One turn or mirror swaps these rows in pairs. Which row does each one swap with?
q_501: [30,6,23,-7,-7,19,2,34,3,23,16,-9,-41,11,47,-17,-9,7,4,-41,-5,-16]
q_270: [-46,-14,26,-11,-12,14,-8,35,7,40,-9,-4,-8,-8,-31,5,-36,18,-6,-40,-13,-3]
q_355: [-19,14,-3,16,-25,7,-20,60,18,-4,10,-27,-22,27,-9,-7,-8,11,8,-29,0,-43]
q_79: [-7,-3,19,7,-24,9,-8,26,-28,16,25,-31,-37,48,-23,9,8,17,5,-36,-17,2]
q_530: [-22,-1,42,-55,-9,14,-10,53,4,18,-13,-14,-27,25,-17,13,6,11,-6,-24,-32,-26]
q_441: [34,-36,5,7,-16,38,-8,43,4,13,0,-15,-30,6,15,7,-40,7,-10,-44,1,22]
q_339: [4,14,1,-4,-15,26,15,32,-13,17,28,-26,-3,43,-20,-9,-3,37,-2,-11,-27,-28]
q_547: [-9,5,12,16,-19,17,-20,17,-25,35,-14,-34,-19,2,-17,10,0,3,-17,-19,-16,33]
q_21: [40,-4,-7,11,4,14,-10,30,51,27,-2,1,-25,15,-5,3,-35,4,-11,-12,17,-2]
q_255: [-45,-2,5,-17,-1,25,-10,18,-23,29,-9,-29,-19,11,-4,37,-29,8,18,-8,-19,-7]
q_9: [-6,-5,0,4,0,15,-9,42,-40,24,2,18,-32,19,25,14,-43,9,6,-19,-6,3]
q_276: [1,9,30,-33,0,12,-24,33,24,40,8,13,-3,28,14,43,-25,-1,-2,-21,11,-18]
q_866: [35,34,19,8,-18,30,-4,26,-1,10,20,5,-37,21,-2,24,-15,19,6,-4,7,20]
q_585: [-44,4,-6,-21,-20,24,-5,39,51,12,3,0,-27,19,7,0,4,9,-26,-24,-20,-18]
q_759: [0,14,12,-39,-15,4,-15,40,3,41,-8,-14,0,21,-14,30,-38,15,-19,-60,1,-4]
q_561: [-9,-4,10,28,11,19,-13,53,16,15,-10,-8,-8,6,44,25,-26,7,8,-25,-24,8]
q_513: [12,9,14,7,-12,19,-17,30,26,15,-13,-39,-13,41,-13,-7,6,15,-7,-2,-55,-18]
q_556: [35,-2,6,-49,11,14,-22,14,-8,11,15,-11,-26,19,-5,-12,3,8,-2,-14,-17,-22]
q_551: [-21,-6,35,-43,3,20,-7,51,24,15,11,18,-4,13,11,-3,-20,9,-22,-37,-7,7]
q_919: [3,17,19,-5,1,19,5,37,-9,-8,20,-41,-13,36,-12,12,3,27,-29,-22,4,-35]
q_633: [28,20,21,-40,-7,26,-3,40,-7,15,31,-19,-11,8,-3,51,-10,23,-15,-23,-4,-12]
q_434: [-1,-25,-5,1,-28,12,-47,34,11,25,-17,-20,-45,48,-5,16,-18,9,2,-28,-36,-6]
q_833: [11,-2,15,-1,-6,18,-3,42,38,19,-5,4,-7,18,27,-21,-59,7,0,-27,-4,-4]
q_829: [-53,1,0,-32,-12,20,-17,45,7,15,-10,-1,-40,21,-14,21,-17,8,-10,-9,8,-26]
q_779: [-35,1,11,-21,-23,9,-9,34,17,17,-20,-17,1,19,-23,13,32,5,3,-32,-15,-20]
q_571: [-35,-9,-28,-23,-11,17,-11,41,-5,20,5,-12,-2,9,4,23,-58,8,-3,-21,-18,-18]
q_881: [35,-2,9,-10,26,18,-8,23,-32,18,2,-7,-20,12,-32,29,-17,9,2,-13,-10,5]
q_745: [-30,5,8,-13,-28,21,-9,52,2,11,1,2,-57,10,-23,-9,-19,17,8,1,-22,23]
q_350: [-13,1,-21,18,-30,16,-12,27,6,21,-8,-19,-40,21,9,-8,31,14,-9,-18,-26,-10]
q_613: [-6,2,3,21,-14,-5,-1,35,-15,3,5,-20,-6,56,-30,7,-4,0,8,-18,-26,-14]
q_716: [-15,7,5,-10,1,-2,-45,20,25,15,-2,-7,-41,20,-12,9,-30,-22,-7,-46,-8,-13]
q_152: [10,-6,-1,7,23,16,-21,63,15,-5,-30,-32,-26,1,1,16,-23,-8,-23,-30,5,-3]
q_59: [9,33,-1,7,10,28,-19,43,26,32,4,-2,-45,16,-3,-15,21,23,-4,-2,-4,-10]
q_977: [-11,-7,19,5,-20,51,-17,47,39,9,-4,-33,-31,15,4,-16,5,3,-8,-7,-33,-35]
q_629: [-17,-2,1,16,0,18,-1,56,-3,22,3,-11,-14,26,-5,15,-73,4,-18,-23,-9,-13]
q_674: [1,-21,-2,1,5,21,14,39,-4,-8,5,24,-14,23,4,1,1,4,12,-27,10,28]
q_845: [4,6,26,-21,-3,-10,3,45,-18,-6,22,2,-13,32,0,21,-8,39,-21,-32,13,0]
q_954: [20,-8,-3,12,-31,24,-9,11,-9,-1,-4,-37,0,17,11,37,-16,7,-31,-20,-26,-14]
q_978: [-7,13,26,-24,-3,26,-11,8,9,29,-22,-21,-10,46,-15,40,7,-8,-14,-3,-29,-9]
q_785: [6,2,-30,-29,-24,15,-9,20,20,25,7,-35,2,13,-2,-14,18,16,11,-25,1,-3]
q_699: [30,-7,0,-24,-8,20,-8,46,33,31,-10,-15,-45,12,-25,9,-47,6,3,-29,-12,25]
q_430: [4,6,-7,-2,0,24,-13,40,31,26,-10,-24,-38,-9,-28,-23,4,25,-1,-21,-42,-11]
q_65: [15,-12,20,-16,-18,13,11,49,5,5,-5,8,-43,16,-8,8,23,10,13,11,18,-9]
q_642: [-38,5,-3,-6,-4,-12,-12,27,-5,27,15,8,-30,11,-27,-13,-8,4,6,-32,12,1]
q_656: [20,-17,29,-26,6,14,-10,49,6,22,-9,-1,15,-6,14,28,-25,0,-21,-17,15,-2]
q_821: [4,-10,23,-25,-12,20,-7,31,61,22,1,3,-16,27,-20,-18,-27,11,-10,-22,10,5]
q_876: [38,-3,-2,-9,-43,21,-6,37,41,22,-4,-2,-5,20,20,12,-37,4,-23,-25,-19,-12]
q_495: [-1,10,17,-4,-36,16,-36,46,4,38,-4,-5,-26,-24,-15,32,-21,10,8,-34,-19,16]
q_198: [-26,-6,-14,27,-1,21,-6,42,37,15,-10,-9,-12,26,20,19,-46,12,-8,-4,-10,-5]
q_433: [32,-5,-13,-18,-20,16,-10,51,-12,14,0,-32,-7,10,6,7,-52,11,0,1,-15,-29]
q_719: [6,-23,2,-27,-34,30,-7,31,0,29,-25,2,-15,15,10,20,-25,25,-4,-27,0,37]
q_199: [-16,4,27,21,-4,25,0,46,10,12,2,-23,-37,15,16,26,38,4,-6,-16,-11,12]
q_980: [6,-18,14,-9,-37,10,2,26,7,16,-22,-40,-13,40,2,-12,4,42,-5,-19,-8,12]
q_604: [20,3,17,-10,-22,32,21,34,11,9,9,-48,-5,21,-2,-10,-8,50,-16,-21,-26,-1]
q_393: [-9,-3,-41,-34,-21,21,-15,17,44,15,-5,-20,-28,12,-11,10,-34,11,-16,-29,-9,0]
q_358: [-36,-32,-3,1,-24,28,0,35,10,-16,11,-14,-11,9,24,-15,-13,14,-13,-28,-6,-19]
q_586: [18,13,2,-10,25,38,-12,34,28,-5,13,-33,-37,-1,3,6,5,19,-37,-11,-4,-20]
q_744: [12,27,15,-5,16,30,-16,32,30,28,-17,-10,-16,1,-11,8,0,3,-16,2,-50,-11]
q_442: [17,-3,21,-5,13,5,22,30,-2,20,7,10,0,30,-12,29,13,22,-18,4,-2,-20]
q_338: [-19,-5,14,-32,33,21,-4,51,5,21,6,-19,-22,32,-3,19,17,5,-1,2,-4,-35]
q_296: [-2,-2,15,0,-1,22,-8,42,-34,25,12,-4,6,8,8,-19,-53,6,1,-24,-6,-7]
q_997: [34,-6,19,-31,-6,54,-4,21,25,17,1,-27,-12,15,4,34,-27,7,-39,-11,-15,-8]

Swapped with q_547: q_674
Swapped with q_296: q_613
Swapped with q_339: q_629
Swapped with q_152: q_785
Swapped with q_198: q_604
Swapped with q_833: q_513

